Some points, one per row:
np.array([35, -2, -17, -8, 24, -54, 38, -33])
np.array([13, -29, -40, -1, 34, -41, 23, -38])
np.array([21, 22, -23, -5, 62, -1, 44, -22])
np.array([-76, 10, -38, -39, 21, 7, -3, 31])
np.array([-9, -78, 56, 12, 24, -2, -7, -22])
np.array([17, -70, 68, 12, -41, 34, 1, 15])
np.array([-36, 71, 4, -9, 7, 13, 50, -2])
np.array([7, 18, -75, -18, -52, -1, -31, 15])
np.array([61, 0, -43, -47, -61, 6, 11, 2])
np.array([-14, -75, 74, 14, -8, -4, 5, -1])
np.array([28, -56, 36, 19, 49, -23, 1, 26])
np.array([39, 42, -8, -2, 5, -26, -57, -41])
np.array([40, 28, -57, -9, -24, -25, 26, -24])
np.array([33, -60, 51, 18, 43, 31, -14, 19])
np.array([-87, 3, -23, -28, -5, -24, -9, 26])
np.array([67, -18, -48, -15, -52, -13, -1, 9])
np.array([17, -71, 31, 20, 44, -6, -8, 34])
np.array([68, -10, -10, -8, -11, -60, -11, -13])
np.array([24, 17, -80, 7, -13, 27, -7, -21])
np.array([67, -56, 30, 13, -8, 27, 19, 37])
np.array([-32, -33, -75, 0, -18, 38, -8, -17])
np.array([22, -59, -42, -16, 20, 6, 25, -46])
np.array([11, -62, 54, 14, 41, 41, 5, 26])
np.array([11, -72, 61, -3, 22, 54, -5, -4])
np.array([-32, 27, -10, 21, 47, 9, 12, -54])
np.array([-27, 31, -56, 20, 28, -5, 19, -23])
np.array([-11, 29, -35, 18, -29, -28, 35, -48])
np.array([-6, 75, 12, -4, -34, -41, -25, -14])
np.array([-63, 16, -59, -27, 0, 30, -33, 13])
np.array([-20, 7, -67, 3, -4, 30, 31, -42])
np.array([49, -5, -58, 0, -22, 0, -5, 58])
np.array([57, -4, -62, -17, 5, -8, 22, -22])
np.array([3, -66, 61, 12, -51, 26, 30, 8])
Here are 10 more points, each followed by its number:
np.array([-44, 78, 23, -1, 16, -7, -18, 20]) 0
np.array([21, -81, 16, 26, 33, -11, -15, 8]) 1
np.array([-26, 8, -65, -6, -51, 7, -13, -45]) 2
np.array([16, -56, 91, 3, -6, -8, 6, 5]) 3
np.array([65, -11, -42, 6, -14, -39, 18, 11]) 4
np.array([32, -59, 67, 12, -50, 2, -16, 26]) 5
np.array([-47, 80, 9, 9, 12, 6, -13, 1]) 6
np.array([-64, 16, -19, -16, -5, 11, 13, 74]) 7
np.array([14, 83, 1, 7, -30, -12, 11, -26]) 8
np.array([12, -9, 68, 0, 62, -25, 10, 8]) 9
Which two of these numbered points are nearest to each point below, ignoring the 3 directions in which the first points spread most? Their numbers follow each, nearest first.
np.array([0, 4, 88, 11, -65, 21, -21, 11]) > 8 6
np.array([-1, -1, -79, -17, -31, -25, 25, 11]) > 4 1
np.array([50, 64, 16, -7, -50, -24, 10, -2]) > 8 6
np.array([-70, 39, -10, 13, 27, -5, 18, 26]) > 7 4
np.array([40, 36, -26, -13, -45, -32, 46, -8]) > 3 5
np.array([-12, 18, 63, -32, 60, -1, -16, -37]) > 9 3
np.array([-10, 4, -18, -45, -55, -38, 15, -58]) > 3 2
np.array([37, -5, -27, 4, 7, 1, 34, -70]) > 2 3
np.array([-37, -28, -48, 7, 50, -2, 21, -19]) > 1 4
np.array([-33, -2, -61, -15, -21, -30, -50, -23]) > 1 2
np.array([-12, 78, 27, 11, 15, -5, -20, 42]) > 0 6
np.array([37, 11, -64, 3, -59, 3, 9, 21]) > 4 5
np.array([-45, -17, -56, -4, 0, 16, 15, -55]) > 2 1
np.array([20, -59, 29, 35, 47, -16, -10, 17]) > 1 4
np.array([-10, 17, 80, 6, 40, -4, 4, 45]) > 0 9
np.array([62, -65, 16, 18, 27, 27, -2, 6]) > 1 4
np.array([-11, 21, 82, 12, -51, -28, 12, 14]) > 8 5
np.array([-72, 6, -42, -15, 1, 34, -9, -40]) > 2 1
np.array([14, 8, -78, -1, 8, 39, 4, -28]) > 1 2
np.array([-49, -46, -46, -32, -48, 41, 21, -6]) > 2 4
np.array([-7, -67, 83, 14, -15, 11, -21, 8]) > 5 3
np.array([-38, 71, 18, 25, 28, 21, -14, -6]) > 6 0
np.array([-29, 29, 73, 21, 46, 3, -4, 0]) > 6 0
np.array([-43, -58, -47, -30, -14, 15, 16, -41]) > 2 1
np.array([63, 67, -13, 2, 0, 4, -20, -8]) > 6 0
